In the rows, 128 means zero.
The rows of A fall into 4 groups, which share some directions, and each row is roughly a mix of its group's hidden directions.
A:
[[ 82 152 105  67 100 125 134  87  91 134 126]
 [110 116 102  78 169 156 116 137 143 115  64]
 [157 158 143  78 149 149 156  71 163 131 141]
 [118 130  86 117 126 108 148  70 178  85 145]
 [117 103 180 114 113 128 129  88  62 160 121]
 [ 81 129 121 116 111 124  78 104 187 162 110]
 [139 143 108  86 140 143 139  62 178  98 140]
 [129 164 102 141  76 102 112 183 152  94 145]
 [159 120 109 202 113 123  95 126 164 156 149]
 [198 101 141 118 134 169 139  85 113 158 140]
 [ 83 137 145 183  96  86 154 117 154 160 124]
 [127 168 124 121 104  96 177 109  62 149 131]
 [104 145  93  83 168 121 148 120 144  82  81]
 [126 101  89 143 120 176 148  83 178  96 126]
 [156 150 150 120 165  92 160  65 101 116 151]
 [176 134 171  77 144 163 129  95 132 159 151]
 [147 135 135 135 147 164 208 161 134 104 104]
 [ 81 158 172 109 132  90  89 143 115 172 136]
 [145 120 119 163 122  97 183 143  69  94 141]
 [171 153  98 131 163 111 112 182 114 165  94]
 [ 70 128  98  88  96 163 104 144 120 148  90]
 [131 146  69  98 130 152 125 139  55 134 115]
 [118 124 138 178 136  64  97 102 170 136 151]
 [165 121 168 117  96 128 100 124 145  77  73]
 [ 74 167 132 100 164 147 160 137 101 104 167]
 [131 117 182  95 110 112 132 120  54 154 128]
 [162 160 194 117 122 156 180 151 115 122 121]
 [132 110 103 178 168 130 152  98 162 182 118]
 [110  96  86 121 153  87 169 131 102 112 181]
 [170 134 100 164  97 161 118 109 160 138 186]
 [177 123 117 123 184 128 149  69 106 112 151]
 [156 172  84  66 131 122  99 156 105 120 120]
 [131 101 139 139 166 153 100  86 116 192  97]
 [165 142 174 145 183 106 171 121 102 125 156]
 [121 111 147 119  72 154 143  89  75 135  88]
 [104  96  85 130 183 134 130 139 112  92  77]
 [155 112  78 190 149  96 166 141 115 142 135]
 [ 88  69 166 101 127 162 105 130 142 167 115]
 [144 188 114 180 106  91 151 154 128 156 114]
 [104 140 168  63 110 134 153 113 179 128 148]
 [148 111 129 121 178 116 156 135 150  88  61]
 [142 119 137 149 145  90 102 203 158 131 162]
 [131 116 149  59 131 149 136 137 168 123 185]
 [154  93 114 167 108  63 139  97  97 106 120]
 [162  75 129 124 157 171 145 102  93 156 161]
 [186 131 149 182 128 101 180 134 141 122 151]
 [143 115 179  60 122 170 120 140 147 131 158]
 [155 120  47 140 161 160 123 131 146 102 112]
 [137 151  88 114 168 196 141 160 115 129 100]
 [148  78 114  68 119 134  91 156 122  89 111]
 [131 115 143 172 100 101 115 102 149 115 202]
 [100 120 123  77 157  74 170 141  89 124 114]
 [104 148 153 196 122 136 163 102 177 124 114]
 [148 167 120 143 170 112 119 195 126 161  98]
 [118 160  89 136  71  86  84 148 144 139 145]
 [204 152 137 153 102 140 160 121 151 132 166]
 [120 123 192 132 117 119  80 107 177  96 110]
 [193 167 112 139  94 116 169  94 143 137 148]
 [136 134 137 196 108 122  94  87 140  97  87]
 [ 80 134 107 149 161 129 120  96 164 161  73]
 [ 59 127 142 116  90 108 146 172 165 114 124]
 [126 124 123  41 155 164 145 158 127 126 133]
 [100 151 118 152 167 129 149  92 155 171  74]
 [ 89  75 170 117 110 109 120 178 146 107 104]
 [112 108 191  83 144 157 126 118 136 182 125]
 [159 107 110 143 129 102 146 143 147 143 212]
 [ 87 117 160 131 166 137 164 108 133 181  84]
 [105  86 132 119 135 135 130  82  57 156 107]
 [127 147 174 143 117  52  96 142 128 149 150]
 [106 106 110 139 165 171  81 159 138 132  74]
 [118 129 198 163 111 161 103 132 177 138 129]
 [101 102 127 154 169 201 152 118 161 135 132]
 [ 92 135 111 120  61  93 137 130 176 103 148]
 [155 113 163 192  90  78 109 112 133 130 127]
 [115 140 136 106 124  61  92 121  95 128  74]
 [ 82 183 147 117  97  93 121 164 135  91 115]
 [ 89 124 183  67 108 133 137 130 164 148 146]
 [127 109 137  78 184 116 165 165 122 105  91]
 [116 165 118 103 173 141 143 178  79 141 162]
 [174 135  61 141 115 116 144 119  87 125 169]
 [124  82 117 133 190 153 110 161 176 137 113]
 [ 90 161 160 159 128 107 194  97 111 143 120]
 [164 113  73 119 170 178 132 138 157 100 144]
 [108 102 137  82  87 143 159 121 182  94 149]
 [145 122  81 100 142  78 148  99 179 143 101]
 [120 114 134 180 156 101 153 183 112 177 118]
 [108 119 176 107 152 173 159 135 183 113 102]
 [113 183 126 160 139 134  99 128 197 104 113]
 [110 179  77  99 141 123 161  79 108 111 136]
 [ 71 120 110 149 130 134 150 113  58  97 141]
 [181 110  78 137 156 136  89 132 164 109  96]
 [163 156  94 152 176 168 116 170 111 139  98]
 [165 131 112 195 140  98 173 125 105 114  97]
 [119 171 160  69 150 143  95 114 170 153 135]
 [183 153 171 139  88 158  94 127 140 118 165]
 [148  88  60 109 152 127  90 142 163 140 112]
 [164 124 137 182 119  56 108 102 130 122 136]
 [151 144 144 118 156  60 127 157  71 137 139]
 [109  97  94 160 149 112 111 118  81  65 140]
 [141 145 120 209  97 117 118 129 107 171 143]
 [112 182  93 116 175 112 115 119 141  69 125]
 [156 120 163 163 129 101 117 109 203 115 104]
 [178 159 177  91 115  88 120 126  98 127 157]
 [142 161 126  80  96 129 126  90 107  64 114]
 [ 87 137 113 132 126 101 162 154  83 176 171]
 [133  95  91 184 124 114  91 155  77 111 121]
 [170 149 140  71 151 168  91 128 143 102 156]
 [ 86 109 112  76 177 170 152 104 128 133 148]
 [165 158 138  77 165 168 146 100  87 130 135]
 [169 109 182  91 124 167 132 115 126 177 146]
 [ 53 109 102 142 134 169  91 114 111 120 111]
 [196 151 177 135 129  90 105 122 113 134 157]
 [ 52 121 122  94 116 156 138 112 106 130 173]
 [ 93 119 129  82 149 170 156 126  67 148 108]
 [ 80  95 108 126 127 104  70  73 135 139 126]
 [107 153 149  87  71 158 122 108  91 145  90]
 [185 113 100  85 151 160  82 153 113 112 130]
 [103 178 161 150  84  98 101 174 144 117 129]
 [ 90 138 134  50 124 138 140 148 105 165 153]
 [112 187 146 129 188 152 159 154 102 132 144]
 [136  91 110 200 120 107 100 174 149 131 116]
 [153 133 132  71 158  83 147 169 108 146  95]
 [ 85  89 128 196 150 105 106 146 106 113 140]
 [153 127 194 177 132 133 116 174 132 159 115]
 [129 128 112 114 157 168 164  75  93 135 179]
 [172 190 153 118 149 142 112 173  95 116 114]
 [134  62 117 125 122 102 115 184 114 173 122]
 [124 180 177 128 115 133  95 172 145  82 116]
 [185 158 115 118 172 145 140 188 125 109 142]
 [114 190 103 129 188 122 152 116 146 100  99]
 [127  81 150 138  84  93 170 102  91 156 112]
 [147 122 163  90  98 144 168  88  71 117 122]
 [120 133  79  77 114 140 162  97 105 115 179]
 [166 179 186 120 121 148 137 103  86 146 115]
 [114 137  70  97 149 134 122 190 165 107 138]
 [100 114 126 116 124  86 117 144  81  65 166]
 [ 78 131 144 148 188 144 156  79 130 155 130]
 [163 113 170 128  92  98 132 130 116 112  57]
 [ 78 108 145 114 124 165 127 165 182 148  91]
 [146  88  80 110 176 134 143  98 151 126  81]
 [120  98  76 102 189 138 137 106 152 109 162]
 [111  96 161 103 105 171 120 132 177 179 111]
 [109 146 134 130 131 141 186  54 103 122 148]
 [139  83 126 109 159 165 168  80  91 135 153]
 [140 140  77 142 118 193  99 121 166 122  97]
 [ 58 134 166 109 150 130 154 144 156 156  94]
 [175 115 118 122 146 123  82 193 136 140  91]
 [144 133  89 126 185 149 118  56 136 127 136]
 [174 130 105 167  68 109 167 149 116 110 148]
 [ 75  95 130 108 120 155  75 130 168 161 146]]
In each list below, three rows fit none of the groups, and each other row fits one group, some only roughly. Which are they? Name them in the order they come.
- J_786: [ 87  75 147 161 101 109 162 165  99 147 118]
- J_608: [ 85 176 145 122 177 115 163 148 145 113  88]
- J_533: [ 67 147  95  90 104 126  91 173 126 126 141]
- J_994: [ 55 119  81 110 114 112 135  97 103 154 144]
- J_249: [156  74 106  80 113 134 116  85 141  92 102]
- J_362: [167 158 110 106 129 132 148  60 120  96  91]
- J_26: [163  94 123  95 127 146 103 155 162 184  91]
- J_644: [110 113 103  67 117 135  88 127 150  68 141]
- J_576: [169 111  65 125 112 135 115 159  95  89 157]
- J_205: [ 91 153  98 105 130 122 102 160 159  60 132]
- J_106: [142 148  95 155 104 116 145  70 101 175 161]
- J_347: [158 144 138  64 108 111  84 150 112 164 156]
- J_655: [113 120 131  90  50 144 143  84 132 105 114]
- J_937: [181 173 135 128 146 114  71 166 110 149 122]
  J_533; J_26; J_576
- J_922: [164 110 126 109 187 140 148 103  81 172 126]
- J_293: [ 56 132 103  88 138 105 169 112 109 113 145]
- J_984: [169 108 131 123 186 166 104 142  97 107  86]
- J_918: [ 92 163 110 104 129  92  63 136 135  95 153]
- J_963: [134 167  99 133 122  95 195 124 136  77 136]
- J_483: [137 106  61  73 122 103 120 121 128 108  88]
- J_700: [193 184 146  96 134 151 126 150 147 128 153]
- J_990: [135 100 128 145  85 140 127  74 100 152 187]
- J_473: [100 174  77  92 115 173 134 135 119 121  87]
- J_34: [104 128 123 187  91  82 133 112 106  86 101]
- J_268: [102  93 128 177  98  90 138  81 165 107 132]
- J_575: [192 129 144 118 162 148 150 140 141  75  93]
- J_917: [ 72 110  82  97 150 125 146  89 122 101  93]
  J_922; J_984; J_34
- J_684: [135 124 175  88 123 147 137 150 127 105 202]
- J_739: [175 161 150 112 114 139  71 118 146 175 152]
- J_688: [163 196 137 125  89 120 127  87 130  93 106]
- J_583: [111  92  63 145 180 109 153 155 117 128 118]
- J_380: [169 171 135 114 137 125 102 104 187  83 142]
- J_992: [141  94 116 115  52 122  81 121 131 117 159]
- J_227: [103 130 132 117 161 153 199 108 164 133  88]
- J_764: [111 109 105 118  87 111  77 132 186  91 114]
- J_381: [126  94 171 170 120 127 132 111  62 157 150]
- J_438: [132 146 177 148 185 127 157 116 126 186 130]
- J_373: [130 127 124 137  52  93  78 130 129 151 155]
- J_366: [125 143 159  91  88  85 135 171  82 112 104]
  J_380; J_381; J_438
- J_27: [ 89 116  93 155 127  75 102 107 134 140  72]
- J_81: [139 131 140 108 103  83  91 195 165 118 118]
- J_484: [155 139 140 123 130 158  65 145 143 130  62]
- J_844: [144 117 123 105 148 182  84 183 115 114 163]
- J_506: [132 121 103 199 118 125 147 133 125 153 191]
- J_131: [108  84 133 122  49 102 122 114 144 136 160]
- J_367: [124 130 109 191  90 148 114 110 178 131  88]
- J_466: [100 118 109  66 119 125  95 173 124  79 138]
- J_548: [132  94 123 204  93 124 113 142  90 147 149]
- J_771: [146 120  95 126 159 137 202  91 105 156 143]
- J_269: [172 187 119 100  98 109 130 128 143  96 173]
- J_442: [ 94 124 164  61 157 116 149 163 154 143 112]
- J_843: [ 96 171  91  69 114 107 150 138 158  98 126]
- J_643: [171 197 112 127 139 158 108 170 153 115 121]
  J_81; J_548; J_771
- J_258: [144 155 166 136 125 116 184 110 143 124  61]
- J_726: [ 58 130 100 127 123 122 122 143  68 161 140]
- J_202: [ 83 144 134 190 110 119 110 123 104 165  83]
- J_243: [134 163  70 168 157 128 150 148  80 151 118]
- J_862: [154 143 132 151 175  84 165 109 175  94 115]
- J_747: [128  60 103 103 120 115  89 157 167 115 100]
- J_446: [177  84 123 160  64 138 144 144 114 128 150]
- J_567: [ 65 133 138  84 111 108 138 127 138  65 131]
- J_66: [120 144  67  84 110 115  86 154 125 104 166]
- J_346: [175  66 107 169  97 146 118 142 147 154 138]
- J_934: [154 165 122 148 108 130 213 129 150 138 114]
  J_243; J_862; J_346
- J_998: [ 76 143 134  84  81 125  91 140  86 106 127]
- J_467: [152 122 162  81 147 198 140 157 130 106 138]
- J_887: [156 152 145  65  83 131  91 116 164 138 146]
- J_465: [ 90 177 132 118 172 112  81 174 115 113 127]
- J_926: [144  92 116 185  87 150 129 163 117 167  98]
- J_701: [ 90 120 163 138  76 131 120  86 127 125  69]
- J_184: [101 100 139  66  96 160 128  97 100  91 114]
- J_340: [106 130  98  90  92 151 161  65 138  99 115]
- J_357: [121 112 145 107 119 144 161 111 118  78 202]
- J_784: [114 150  82 165 122 141 156  92 104 139  68]
- J_988: [120 115 112  64 122 150 112 105 124  58 137]
- J_305: [ 99 133 157 179  94 154 142 115 148 157 183]
  J_998; J_701; J_184
- J_39: [ 89  69  99 147  72 103 124 143 130 117 106]
- J_637: [112 103 139 155 114 139 128  64 191 108 112]
- J_671: [174 108 153 127 178  88 140 178 136 132  99]
- J_339: [126  71 122 113 170 144  99 189 132 145 150]
- J_557: [130 125 163 131  94 145 153 141  64  86  89]
- J_513: [121  75 150 169  62 145 126  99 134 126 109]
- J_510: [131 136 119  76 183 176 110 127  89 100 120]
- J_53: [127 112  82 138 119 111 162 109 102 116 203]
- J_799: [104 114  97 196 152 125 170 125  83 117 134]
- J_656: [ 66 122  77  86 119 124 118 113 117 172 129]
- J_911: [183 154 130 146 121 118 112 170  74 102 160]
- J_303: [162 152  92  97 112 158 177  97 104 117 167]
- J_592: [100  77 132 167 114 154 167 161 122 163  94]
- J_904: [172 180 120 121 176 127  97 104 110  96  97]
- J_744: [199 137 126 127 150 117  80 175 116 134 150]
  J_557; J_510; J_904
- J_521: [113  70 157 144 140 132 173 136  91 176 144]
- J_940: [ 66 105 124 127 129 129 154 104 190 114 163]
- J_572: [119 124 130 111 181 154 145 152  79 173  87]
- J_274: [157 174 109 116 129 145 130 178 155  67 140]
- J_857: [ 96 148 131 173 166 123 115 176 177 159 139]
- J_977: [138 107 151 147 176 133  78 159 127 176  92]
- J_272: [143 132 191  93 104 150 170 164 138 158 147]
- J_196: [105 124 132  86  79  98  83 107 136 105 175]
- J_753: [ 65 115  96  83 140 124 129  83 119 100 103]
- J_37: [150 151  91 110 123 162 185  97 137  78 118]
- J_886: [125 165 131 131 162 122 208 135 121  92 109]
- J_470: [106  75 151  64 119 122 115 171 148 117 140]
  J_572; J_977; J_470
- J_789: [ 95 158 117 104 128  89 148 105  76 143  75]
- J_691: [175  93 171  91 105 157  99  93 111 150 118]
- J_416: [158 105 110 188 120 100 179 142 167 125 111]
- J_341: [ 72  91  94 135 114 129 137 122 139 150 193]
- J_842: [ 90 120 122 151 151 121 119 119 210 124 162]
- J_752: [181 163 142 151  74 122 109 117 121 173 152]
- J_46: [175 188 111 122 183 145 137 116 153 120 150]
- J_344: [ 92 133 185 129 123 124 189  87 112 108 113]
- J_983: [119 118 153 128 110 161 112 138 209  87 137]
- J_679: [105 175 135 122 117 117 174  68 124  88 105]
- J_538: [100 148 169 152  65 132 148  97 170 120 116]
- J_856: [141  94  92 188 139 116  95 145 130 121 182]
  J_691; J_416; J_983
- J_801: [110 120  96 173  72 136 117 124  69 112 147]
- J_865: [138 100 115 165 151 108 120  73 185 112 157]
- J_112: [160 149 100 121 147 159 146 178 161 103  76]
- J_155: [163 162 121 180  99 132 109 151 115 111 187]
- J_824: [143 152 134  47  89 119 107 146  97 131 137]
- J_722: [148 187  82 113 177  96 100 140 123 124 138]
- J_999: [102 143 151  65 121 141 151  89 172 123  93]
- J_355: [133 120 183 111  85 128 132 172 109 182 148]
- J_793: [131 126 127  75  85 131  94 110 182 109 165]
- J_439: [ 97 120 141 118 137  94 163 110  74  66 127]
- J_61: [110  72 135 126 145  90 173  92  83 119 145]
- J_921: [132 158 119 147 200 163 162 104 135 161 142]
  J_801; J_112; J_155
- J_447: [111 120 174  88 174 121 149  77  95 146 138]
- J_130: [109 108 177 114 110 117 123  84 108 180  84]
- J_399: [127 130 104 159 128 106  97 126 204 127  83]
- J_225: [157 110 139  56  94 154 130 128 102 170 133]
- J_158: [111 121 131  98  82  83 110 152 143  85  79]
- J_848: [188 127 126 149 110 127  78 144 171 154 163]
- J_429: [130  98  71 159 156  71 154 101 146 123 131]
- J_220: [ 92 137 110 119  95 105  84 116  55 127 126]
- J_369: [ 93  84 189 141 144 141 109 134 145 176 108]
- J_928: [ 97 104 129  95 124 102 173 162  69 157 126]
- J_138: [ 57 146 160 123 120  96 161 140 143  95 101]
- J_740: [162 117  79  74 125 150 112  89 127  85 116]
- J_501: [101 118 121 192 119 123 114 148  76 159 166]
- J_615: [140 140 157  79  99 153 104 165  79 164 113]
  J_130; J_225; J_369
- J_407: [194 103 167 130 129 125 119  99  71 138 126]
- J_240: [137 164 174 165 168  84 121 170 135 147 143]
- J_348: [180 142 120 130 100 103 134  92 158 106 190]
- J_813: [140 125 142 198 139 126 105 165 162 176 135]
- J_194: [ 57 137 111 154  81 143 110 142 157  98 129]
- J_181: [148 156  80 164  90 104  98  93  95 155 120]
- J_144: [160 103 115 160 179 130 134 172  92  96  94]
- J_861: [166 138 189 164 120 132  72 140 150 115 111]
- J_816: [ 63 131 179 102 121 144 114 107 117  91  98]
- J_230: [184 136 118 119 103 129  64 109 143 103 168]
- J_978: [ 86  89 115 102  90 158 136 100 153 139 181]
- J_820: [173 101 134 154 114 118 158 131 177  80 167]
- J_421: [120 124  84 147 177 121  93  78 145  96 159]
  J_194; J_978; J_421
- J_667: [123 138 138  64  99 123 117 116 155  80 177]
- J_94: [ 60 159 139 136 156  88 156 160 118 103 112]
- J_257: [179 136 126 154 137 143 126  83 123 151 196]
- J_419: [175 161 192 140 115 119 129 126 147 118  78]
- J_302: [189 130 113 119 203 140 114 132 113 126 152]
- J_253: [113 150 134  74 112 105 156 117  99  67  98]
- J_125: [132 155 125 149  90 149  60  88 143 135  92]
- J_317: [115  68 125 187 117 139 135 146  97 153  90]
- J_478: [125 127  93 150 135 118 112 101  80 168 192]
- J_259: [131 164  68 100 175 107 150 126 124 134  83]
- J_364: [150  88 146  69 103 106 136 128  95 110 177]
- J_716: [136  43 123 156 131 155 132 117  87 123 121]
- J_415: [156 155 112  84 154 135 146 130  72 175 103]
  J_257; J_478; J_415
